In the data rows, 128 means zero.
Two rows play each game, the first against the second. How much does the first row win by? 15 is about a draw, 30 a big win and 0 a big loss. Wins can go round in a circle: one row can beat a second, the second a third and the third the first. Each row has two weighted sums of its numbers, A and B, taken from their middle values. A row wins by its A times the other's B, less its B times the other's A.
[124 135 115 146 108 115 118 156 101 173 158 106 161 116 149  94 116 130 150 196 156]
[ 90 122 126 150 162 142 128 116 152  93 128 196 119 127 115 169 138 161 131  70  77]: 17
[124 154 133 152 132 132 127 139  87 194 112 130 106 114 102 133 131 110 144 125  96]
[124 134 131 136 134 129 106 129 126 161 169 236 128 152 122 178 128 174 178 116 113]: 15
[ 93 184 108 153 149 157 123 142 116 178 143 134 111 133  95 123 143 108 146 175  90]
[119  46 205 190 141 150 112 145  93  74 114 185 144 175 181 115 145 138 105  37 112]: 16
[124 129 145 136 155 187 126 138 168 141 147 173 118 108  97 161 136  95 159 116 106]
[124 175 116 101 147 167 121 125 120 137 152 155 105 135 148 145 180  84 156  51 109]: 15
[124 143 119 124 135  91  64 177  66 166 213 127 134 159 113 141  97 194 129 127 129]
[153 121 132  85 139  98 143 156 186 115  71 134 153 111 127  79  54 127 114 122 121]: 11
[124 149 116 136 223 141 115 135 141 105 184 134 128 104  52 186 169   0 188 101  91]
[ 95 163  33 206 163 218 112 137 118 140  94  59 154 145 175  48 171 162   0 182 237]: 19
[118 177 113  81 134  64 134 123 131 120 133 153 194 123  67 144  88 128 136 135 136]
[153 120 105  81 156  71  83 132 123 156 118 139 141 165 118 142 107  82 121 117 121]: 15
[ 83 122 132 136 119 113  12  98 141 104 152 117 159 114 134 112 101 110 156  75 149]
[196 130 148  85  93 103 151 120 134 110  94 108 142 114 180  49  95 165  97 143 181]: 11
[ 95  70 145 190 114 156 131 120 134 116 113  33 101 113 156 105 113 163  92 196 181]
[153 174 109  81 134  85 138 125 130 141 154 171 122 116  97 142 181 138 124  92  72]: 14
[108 162 114 149 119 167 125 141 115 145 150 151  85 131  98 157 103 101 153  84 102]
[124 118 176 136 208 148 126 164  72 176 139 126 116  63 138 176 143 107 128 134 131]: 11
[124 111 125 149 156 130  91 192  66 199 101 136 194 153 123 186 118 123  79 164  93]
[124 128 121 136 105 122 182 120 101 116 151 169 119 232 116 131 209  99 155 108  80]: 23
[145 106 142 213 123 169 176 119 136 110  98  89 104 173 157 118 160 142 116 224 170]
[128 111 138 128 159 152 188 132 125 133 145 112 114 119 145 175 217 121 116 139 148]: 10
[128 114 148 155 141 142 146 111 150 103  90  75 119   7 162 123 160 164 122 143 153]
[153 158 110  81 113  98 132  94 190  98 133 141 122 123 121 103  91 118 103 138 113]: 18
[124 149 145 136 133 149 101 178 125 129 182 136  83  74 130 134 165  66 103 120 146]
[124 144 132 137 129 118 102 164  94 178 116 140 115 157 112 152 108 108 143  65 139]: 18
[153 187 115  81 128 142 105 107 147 126 109 156 117 214 106 150 171 145 112  23  61]
[125 133 110  49 126 131 163  71 151 117 147 172 160  28  97 125  78 107 148  77  71]: 15
[128 126 134 128 174 160 208 117 137 111 101 100 109 132 129 139 215 189 104 139 224]
[127 116 183 128 136 103 129  68 175  78 129  62 155 126 221 139 111 103 151 128 131]: 13
[ 95  59 167 190  86  63 122 154 103 198  76 120 151 108 177 112 139 173  79 133 138]
[128 146 153 128 123 209 114 125 177 122 132 111  96 142 110 119 139 120 108 140 149]: 17
[153 166 118  81 114  99 144 106 135 124 129 144 144 110  80  71 127 144 145 114 143]
[ 43 130 127 128 137 149 127 137 119 140 118 134 114 180 143 158 147 168 129 136 143]: 16
[210 143 111 136 104 161 158  79  87 127 139 150 108 119  84 135 127  90 177 125  48]
[124 145 106 136 140 136 101 145 111 204 181 142 191 157 122 145 127  54 198 179 111]: 15
[127 152 114  62 162 110 129 110 144 137 131 159 142 126 104 105 112 123  70 102  92]
[145 157 230 128  40 172 189 126 129 156 158 143  70 124 112 139 153 109 145 114 125]: 18
[139 152  93 138 123 157 189 135 120 218 162 139 132 178  82 130  82  88 155  78 170]
[153  51 184  81 133  11 153 125 141 106  79  87 156 108 132 134  79 176  68 147 168]: 14
[153 221 110  81 118  95 138 132 177 117 146 131  44 103  98 140  99 104 150  87  70]
[128  75 131 132 159 154 130 137 141 139  99 121 115 125 143 175 145 126 148 112 136]: 18
[118  66 127 139 124 164 151  56 136 117  82  81 109  85 202 147 153 166  65 149 184]
[ 71 110 255 190 105 133 110 177 128 221  71  73 138  89 204  90  96 207  53 189 231]: 16
[129  83 138 128  59 109  84 140 116 161 141 100 138 139 144 139 111 127 148 132 149]
[124 151 106 136 153 104 110 127 128  67 134 119  83 148  67 165 124 118 137 120 120]: 12
[ 95  94 133 136 100 106  68  85 166  72 141 168 149 159 189  78  96 110 144 175 137]
[138 171 137 136 123 103 116 126 173 179 139 120  72 141  99 118 217 112 143 178 142]: 9
[124 212 115 179 129 153 125 133 122 134 124 177 166 140 113 151 148  90 156 109 103]
[225 188 121  81 107  26 152 101 135  88 118 161 186 101  80  68  92 135 113  86  90]: 13
[178 158 100  81 200 122 118 139 117 189 114 124  99 138 110 112  82  96 103  42 129]
[121 134  90 147 111 158 115 152 105 160 134 116 110 132  85  85 151  75 127 128 120]: 14
[124 126 126 195 126 139 164 139 117 123 187  98 152 127 130 161 136 128 145 122 102]
[128 110 139 136 147 174 156 126 129 124 130 126 119 130 146 156 139 122 134 137 128]: 17
[153 143 110  37 133 134 141 119 102  61  94 144 162 111 113 134 179 123 179 113 113]
[ 95 115 136 140 143  93 124 152  94 175 102 141  66 122 130 149 127 131  61  89 134]: 20
[128 102 144 141 138 130 230 109 144 139 154 104 116 139 193 137 147 160  40 146 187]
[124 149 182 136  89  43 102 162 118 147 168  73 176 144 156  66  57  62 190 130 116]: 17
[195  97 117 136  79 123 213 163  95 179 141 125 130 155 110 165 113  60 166  96  83]
[153  83 111 122   0   0 235 109 144 100  53 111 255  29 138   0   0 205  63 140 168]: 5
[ 77 164 165  81  79  63 154 121 134 147 154 133 165 124  91  50  73 117 204 106  99]
[128 136 123 120 155 189  84 122 133 137 188 156 145 127  91 167 151 113 107 117  95]: 13
[124 127 127 136  51 186 128  90 125 130 138 161 118 144 126 144 144 113  72 177  89]
[124 150  86 136 148 183 130  76 123 132 149 152 120 112  65 127 169 102 160 107  84]: 21
[118 160  99 136 111 151 183 124 130 131 151 146 117 127  95 139 145 127 124 144 112]
[128 148 140 145 126 190 130 174 126  80 148 158  87 171 107 116 199 115 140 151 150]: 16
[124 147 115 136 140 151 125 150 132 134 149 152 114  82  33 158 145 105 132 159 164]
[153 159 117  92  79 109 119 168 136 112 147  73  98 124  89  50 111  68 148 114  92]: 14
[124 182  72 136 154 133 200 152 107 164 162 153 111 138 143 186 150 102 210  98  86]
[124 151 114 136 146 104 105 205  79 201 148 143 145 153 104 158 102 117 138 114 111]: 11
[ 78 152 140 199  84 183  94 211 129 199 104  76 131 149  95  40 126  83 107 160 191]
[134 142 120 108 173 126 101 113 141  78 200 139 129 124 163 112 173 151 123 107  99]: 14
[ 95 105 109 190 156 110 132 149 108 156 108 211 138  69 151 170  80 129 142 138 136]
[124 151 115 200 143 132  99 123 114  82 176 147 136 127 109 149 130 103 147 140 100]: 14
[128 102 151 128 148 153 156 186 155 107  90 132 113 134 194 157 147 146 110 138 126]
[ 65 157 132 136 131 150 169 145 112 150 163 129 115 158  46 131 146  87 226 125 125]: 18
[159 115 122 151 134  87 120 184 115 143 120 157 151 148 128 135 121 102 147 103  94]
[128 101 133 126 152 147 119  85 167  65  21  96 116 137 169 203 114 225  35 194 228]: 10
[124 117 120 117 152 164 183 126 129 123 139 132 106 169 114 163 135 146 143  98  86]
[ 93 136 175 122 135 176 119  72 117 142 163 150 100 137 100 153 166  99 190 147 118]: 23
[ 94 159 110 136 126 171 155 128 130 127 147 162  76 130  81 123 206 103 151  99 142]
[114 110 139 206  89 154  75 117 123 111 171  87 123 167 110 134 148 123 149 171 177]: 15
[128  76 141 128 125 108 192  62 137 111 140 119 130 106  68 121 122 132 157 171 142]
[155 139 122 136 119  61  95 132  74 133 174 175 152 145 117 111 110  75 177 107 111]: 20
[ 85 120 133 212 137 145 124 144 112 112 111 114 146 123 136 161 140 162 115  68 135]
[101 152 164  93 127 110 109 116 138  68 152 169 138 137  83 124 135 111  87  94  80]: 15
[128 125  93 125 170 160 123 123 131 116 170 121 109 207 144 145 142 195 104 152 184]
[130  97 133 180 150 129 137 143 152 103 110  62 127 135 136 167 127 150 111 143 131]: 16
[124 149  79 128 172 151  98 103  57 184 133 140 124 159  94 162 131  75 136  74  58]
[128  21 169 137 141 154 154 108  97  46  88  73 119   6 194 145 120 167  91 170 241]: 14
[177  89  84 128 152 136 110  95 144  79 128 138 106 147 139 163  62 124 131 130 131]
[124 120 157 136 163 117 105 154  92 163 118 120 125 198 136 129 130  55 158 133 138]: 12
[121 127 129 136 226 116 116 141 121  76  82 158 121 132 128 148 115 109  55 136 137]
[124 182 112 122 130 148  69 146 111 128 161 137 112 147  98 149 148 115 177  78 118]: 19
[124 156  97 157 173 150  55 102 151  89 166 155 118 168  94 149 139 142 134  55  96]
[214 118 118 110 150 149 161 185 141 105 119 143  51 123 141 160 240 133  80  68 110]: 20
[124 130 127 136 117 127  95 116 138 109 201  90 137 164 166 110 126  46 205 129 133]
[ 88  68 124  81 223  98 214 108 220 126  59 168 145 129 122 157 102 138 147 121 146]: 19
[118 156 172 151 171 125 150 154 136 129 170 123 118 139 122 141 118  79 218 112 107]
[153 200 121  90  58   0 175 169 136 117 112 163 193  97 116   2  33 141 115 163  79]: 16
[124 116 153 136 143 138 110 147  99 146 157 142 144 126  81 178 104 122 161 147  98]
[128  42 108  79 157 140 185  95 157  80  51  89 121 112 172 171 136 207  64 178 218]: 17
[200 147 116  52 113  86  62 108 145  99 101 109 123 175 108 112 106 153 104 142 151]
[155  95 148 141 155 163 152 135 107 205  98  95 108 162 161 146 155 145 142  79 167]: 11
[153 139 132  81 132 141  80  69 152  89 153 129 153 199  44 131 142 171  87 126 127]
[124 116  50 136 156 148 113  72 133 118 152 172  90 144 102 192 143 112 142  89  96]: 14
[153 145 118  81 125 104 181 168 139  92 115 157 147  72 111 121  98  80 113 118 119]
[168  96 107  81 124  84 157  68 144 100  91 129 152  61 157 119  40 163  94 126 128]: 12
[128 154 112 136 114 117 160 167 117 165 114 163 143 200  91 144 104 120 135  98  86]
[ 81 153 113 135 214 138 107 178 100 185 149 190 129 155 128 149 125 127 113 111  79]: 2
[163 148 115 216 148 126  75 230 109 132  10 113 119 155 208 156 170 157  75 139 227]
[153 114 118  71 103  74 137 110 131  39 184 150 158  88 148  69  29  87 172  94 103]: 6
[153 122 146  81 121  84 164 108 145 204 115 107 152 108 115 146 213 133 119 103 142]
[124 220 116  89 101 130 124 143 113 178 142 152 175  57 123 118 142 109 145 113  87]: 12
[153 138 122 111 121 122 104 141 200  91 108 163 149 121 118  54  95 146 111 146  87]
[153 151 114 102 136 153 127 171 117 243 135 147 197 129 102 138 119 124 131 111 106]: 15
[ 95 169 149 186  45 128 126  73 132 119 136  49 138 143  86   0 127 150 140 246 151]
[143 120 148 138 155 138 131 166  73 154 151 106 121 124 162 118 136 203 121  49 155]: 14
[124  66 122 144 136 148 117 119 167 212 126 152 116 120 118 139 143  78 172 171 112]
[124 148 116 190 127 125  27 112 128 126 193 195 131 148 108  98 148  37 188 105  45]: 17
[ 95  88 168 205 197 127 132 159  53 195  87 114 180 123 203 187 128 168  90 147 159]
[ 65 150 115 190 109 165 120 125 129 123 107 101 106 127 105  75 107 116 110 143 163]: 12
[147 114 128 136  81 129 108 116 150 110 133 137 127 150 128 189 127 118 137 125 127]
[109 160 101 107 104 135 119  81 109 155 137 121  87 185 125  65 129 114 109 132 136]: 15
[153 196 117  76 148 111 108 127 156  82 164 142 192 153 110 157 113  90  73 115 111]
[124 156 166 101 142  89  39 161 157 154 153 158 154 138 100 161 128 141 121 144  69]: 15
[124 166 107 144 117 114 161 117  96  65 169 108 135 135  94 134 115  80 173 106  99]
[128 120 204  77 213 144 132 114 140  85  94 128 130 123 136 184 128 116 141 127 129]: 17
[ 95   0 228 212 156 171 217 102 135  90   9  22 126  99 255 169 141 252  61 230 255]
[153 122  98  81  99  50 132 135  95 136 159 191 173 161  83  88 103  91 186  64  98]: 14
[140 115 129 190 129 150 131 129 126 132 113  25 115 129 154 130  94 140  87 138 146]
[ 95 128 131 180  93 171 128 146 135 115 105  71 212 144 133  82 155 148 148 155 195]: 19
[153 148 116  81  63  62 144 164 139 166 180 155 148 126 108  90  97  94 139  99 100]
[124 162 154  99 147 155 125 126 129 123 155 155 118 142 106 156 123 120 144 134  73]: 17
[ 91  89 160 190 110 156 136 145 158 145 101 104 112 110 144  64 133 153  68 217 195]
[153 114 137  78 131  62 148 135 127 127  94 127 163 105 143 104  92 149 123 127 130]: 15
[ 65 117 107 116 135 174 163 131 111 135 165 118  48 127 132  91 165  92 201 133 140]
[184 145  94 157  95  97  96 117  94 111 119 149 135 162 115 147 116 101 153 110  83]: 15
[104 161 156 130 125 169 113 160 133 175 136 125 178 144  93 121 160 106 149 129 134]
[124 231 111 136 152 143 118 100 122 135 105 143 119  69 130 163 139  97 157 114 111]: 16
[173 143 119 125 184 149 147 145  52 150 209 131 154 153 113 153 144  89 146 124 125]
[128 122 132 128 128 159 129  94 157 114 120 107  87 114 134 126 152  62 131 121 145]: 16
[106 153 160  81  98  95 139 116 139 110 126 198  81 131  91 115 123 175 146 134  92]
[ 41 149 130 190  66 185 113 148 160 155 104 145 123 143 172 126 174 150 133 109 100]: 20
[128 108  96  99 122  96 162 115 139 148 102 165 129 112 143  98 124 152 105 144 155]
[153 196 117  86 128 118 177 190 142 123 122 145 133 115 110  77 119 154 196  63 108]: 16
[124 148 103 136 161 115 122 135 121 136 140 211 133 140 108 108 145  44 144 169  77]
[153 156 111  99  77 102 139 121 134 116 146 166 142 115 100 103 105  89 139  93  83]: 18
[124 165 106 170 117 179 100 208 113 126 186  81  98 104 135 143 168 101  88 136 132]
[ 95 146 163 236 159 211 178  81  95 121 128 113  84 137  72 101 153 159  98 155 191]: 12
[143  91 153 123 122 138 144 149 137 111  89  97  59 137 161 130 135 166  64 166 181]
[ 95 112 110 197  89 132 134 106 157 124 154 103 125 120 159 117  68  99 191 123 125]: 17
[117 153  53 139 125 123 115 122 151   0 152 126 168 135 103 121 138  98 156 105 114]
[ 86 133 121 115 143 146 120 116 143  58 230 193 122 145 116  95 148  52 200 112 105]: 14
[191 188 115 129 131  75  86 164 116  94 146 107 178 139 157  80 119 197 150  94  91]
[153 111  51  81 112 103 172  95 132 194 174 127 144 111 145 107 131 202 112 111 132]: 15
[102 149 115  81 151 118 100 117 131 111 111  70 134 112  94 126 123  46 165 108  82]
[124 155 112 137 126 146 107 108 145  24 138 165 130 150  94 167 141 104 151 113 109]: 16
[183 133 125 136 139  98 105 119 158  97 255 143 158 153 123 103 102  15 191 173  96]
[165 145 118  81 126 132 129 129 126 156 159 187  84 126 111 123 130 179 137  79  49]: 14
[ 95 155 117 184  69 152 136 181 129  64  92  79 120 144 169  22 148 149   0 160 187]
[ 78 124 107 190 128 155  61  87 142  80 106  96  60 152  72 125 148 148 137 152 155]: 8
[ 79 148 116 198 151  83 104 195 119 167 131 151 142 170  95 187 106 150  65 181 123]
[108 118 153 190 116 166 143 102 145 136  94 122  72 111 138 108 148 186 114 121 165]: 10
[ 95 104 196 179 135  76 146  76 130 123  92  27 173 108 198 117 106 163  86 131 148]
[128  87 117 128 114 164 124 125 176 123  40 124 109 101 169 162 153 156 102 128 124]: 13
[226 159 112  81 121 104 110 120 112 115 150  60 141 118  93 111  34 191 168  91  93]
[178 140  96  74 142 138 202 112 102  95 143 142 163 130 116 157 129 129 126 214 112]: 16
[122 147 117 136 151 156 118 164 119 138 141 143 111 132 109 163 151  56 144 176 103]
[128  89 149 128 161 164 115  99 153  82  19  94  74 133 219 151 156  98 125 151 169]: 15
[131  93 129 201 134 170  66 131 124 132 116  90  39 139 130 136 142 215 112 149 162]
[124  94 132 136 143 129 178 122 128 125 140 124 127 119  92 156  41 111 132 129 150]: 18
[ 95 109 151 162  62  77 141  60 140 112 116  98 147 109 183  92  82 137 119 151 168]
[128  90 155 128 104 152 139 116  82 131  68 142 114 115 172 139 146 149 144 138 156]: 14
[153  41 165  81  72   1 150 103 175 149  34  77 196  88 255  41  28 247  36 168 255]
[153  88 150  81  46  11 131 116 130 119 107 104 179 145 165  76  57 160  98 146 142]: 15
[106 122 131  81 173  63 154  83 143 102 155 138 224 111 108 132  30  63 158 119 117]
[128 116 143 128 153 161 136 125 126 108 102 127 114 110 187 196 139 158  85 127 130]: 17
[132 143 171 122 116 180 131 138  58 128 174 169 125 142 113  99 169 123 132 141 150]
[124 159  99 136 143 146 108 128 127 126 139 132 117 208  97 150 141 112 143 123 119]: 14
[153 168 129  81  80  71 161 107 146  96 193 130 166  49 123  52  69 155 122 102 126]
[124 109 121 140 129 168 104 124 152  84 240 141 119 181 116 127 139 113 156  82  94]: 16
[100 154 113  65  98  26 114 117 169  48 162 155 109  66 102  64  43  86 166 102  74]
[ 95 136  84 155 115  95 125 139  84 114 152 101 111 150 165 107 162  98  91 131 167]: 19
[ 65  23 191 190  52 116 176 126 167 127  39  41 136  82 234 114 107 219  83 201 233]
[153 125 182  81 119 106 154 121 134 119 119 121 136  99  63 104 171 136 166 110 107]: 21
[153 179 111  86 106  43 149  38 113 100 116 151 176 126  78  34 101  57 157 108 123]
[ 72  14 214 190 137 158 109 118 148  94 110  37  96  94 221 102  90 175 104 174 141]: 12
[124 150 117 168 147 124 129 140 121 114 160 149 130 126 121 156 128 101 153 110  68]
[ 95 108 140 190 112  97 113 170 141 186 129 125 140 144 139  88 113 125 110 167 153]: 13
[110  72 119 179  61 153  73 129 126 128  87 135 113 201 113  61 167 167  90 157 147]
[188 141 117  89 146 143  92  97 108 100 151 145 149 149 110 168 139 117 138 132 115]: 15
[ 94  75 115 136 148 140  70 121 113 131 146 120 121 147 109 157 136 131 149 117 115]
[ 95 118 134 190 110 149 138 120 150 104  60 103  54 116 138 110  86 150 107 130 159]: 16
[105 143 136  97 116  71 116 141 115 216 138 134 138 141 119 109  52 112 142  76 122]
[141   3 203 102 156 149 218 104 119  92  69  56 203  67 204 169 131 193  71 232 192]: 19
[ 71 160 109 190  41 153 198 128 127 126  66  88 113 136  96  14 147 167  94 158 176]
[ 95 114 178 190  97 121 139 147  80 199  93 117  25 135 142  78 136 205  96 146 161]: 16
[124 144 116 136 152 157 116 134 142 135 151 136 124 233 108 134 218  99 145 103  93]
[124 132 115 121 138 160 109 117  59  92 221  91  72 154 107 141 108 131 167  88 108]: 15
[139 111 138  80 121 117 137 202 129 152 102 146 133 175 145 175  90 180  77 112  72]
[153 164 130 103 111  50 155 144 138 132 113 136 165  52 131  87  73 157 109 151 113]: 4
[ 74 150 101 136 185 166 114 128 114 147 177 175  83 120 150 154 149  82 171  51  99]
[128 128 128 129 106 141 180  91 170 173 143 206 169  67 128 124 138 108 137 125 127]: 19
[124 147 117 136  82 119  94 173 116 143 135 181 107 148  33 128 119 113  58 160  82]
[153  97 125  81 142 165 122 119 135 141  68 137 128 118 122 148 126 127 128 119 118]: 17
[153 167 104  86  64   0 149 103 183  36 100 227 208  28  88  33  23 154 103  98  41]
[184 131 127 136  82 117 123 153 104 206 122 236 114  90  98 145 113 130 180 102  72]: 27
[128  84 155 128 128 166 146 120 106 115 107 103 102 209 173 165 136 147 110 138 167]
[124 181 102 175 126 138 113 128  72 137 173 109 121 174 167 122 125  76 176 129 112]: 15
[128 113 137 128 143 206  66 126 137 185 115 112 138 123 143 154 124 137 119 131 135]
[106 102 111 128 145 119 139 107 138 109 107 179 132 110 154 152 140  97 110 131 136]: 15
[186 157 111  54 101  85  75 110 168 126 161 145 152 140  88  78 136 106 164  72  57]
[153 156 118  79 108  56 112 117 137 128 134 142 223 145 113 142  10 155 138 115 105]: 12
[225  69 149 123 101 130 146 185 124 104 102 106 115 108 164 158 147 152 135 189 154]
[124 149 167 136 125 107 130 130 160  58 160  83 139 125 107 127 109  90 164  74 103]: 13
[128 121 132 128 154 145 140 131 124 150  69 239 118 127  90 180 140  49 206  94 109]
[194 155  78  74 131 136  27 131 131 213  74 117 132 176 100 161 121 182  76 136 255]: 14
[ 96 149 115  53  68 104 142 173 235 117 125 145 141 102  89 100  65  94 128  96 108]
[128  45 178 128 107 122 157 157 161 109 127  54 182 105 212 178  84 197  11 189 211]: 22
[179 188 109  81 125 104 139 133 123 133 145 154 188 146  96 122  90 106 148  95  96]
[ 67 132  29 136 127 130 127 158 124  83 149 128 126 128 161 142 128 109  84 127 129]: 11
[128 135 124 105 123 179  97 133 123 118 146  87  78 123 121 129 164 125 125 147 131]
[144 103  68 136 132 112 118 123 131 108 159 135  63  83 116 168 133  91 163 121 120]: 17
[162 119  84 128 144 123 164 139 134  84 123 152 130 121 137 151 122 155 126 128 125]
[ 31 134 151 136 148 163 134  93 126  97 154 139 123 177 122 157 133 129 178 187 115]: 13
[128 113 137 128 132 133 134  85 143 129 109 106  93 121 143 110 131 149 112 144 160]
[125 138 116  84 191  96 158 212 110 165 150 142 126 100 118 154 112 104 137 115 111]: 20
[123  19 200 128 147 151 156  92 203  83  46  93  43  96 255 156 146 211  49 240 223]
[124 119 134 136 153 138 121 137 119 149 162 156 121 188 137 126 135 140 109 104  95]: 17
[124 148 147 136 147 154 116 116 171 110 167 130 113 135  85 169 148  82 171 118  83]
[ 85 172 163 138 145 145 119 115 141 143 113 137 151 137 109 153 147  89 164 113 109]: 16
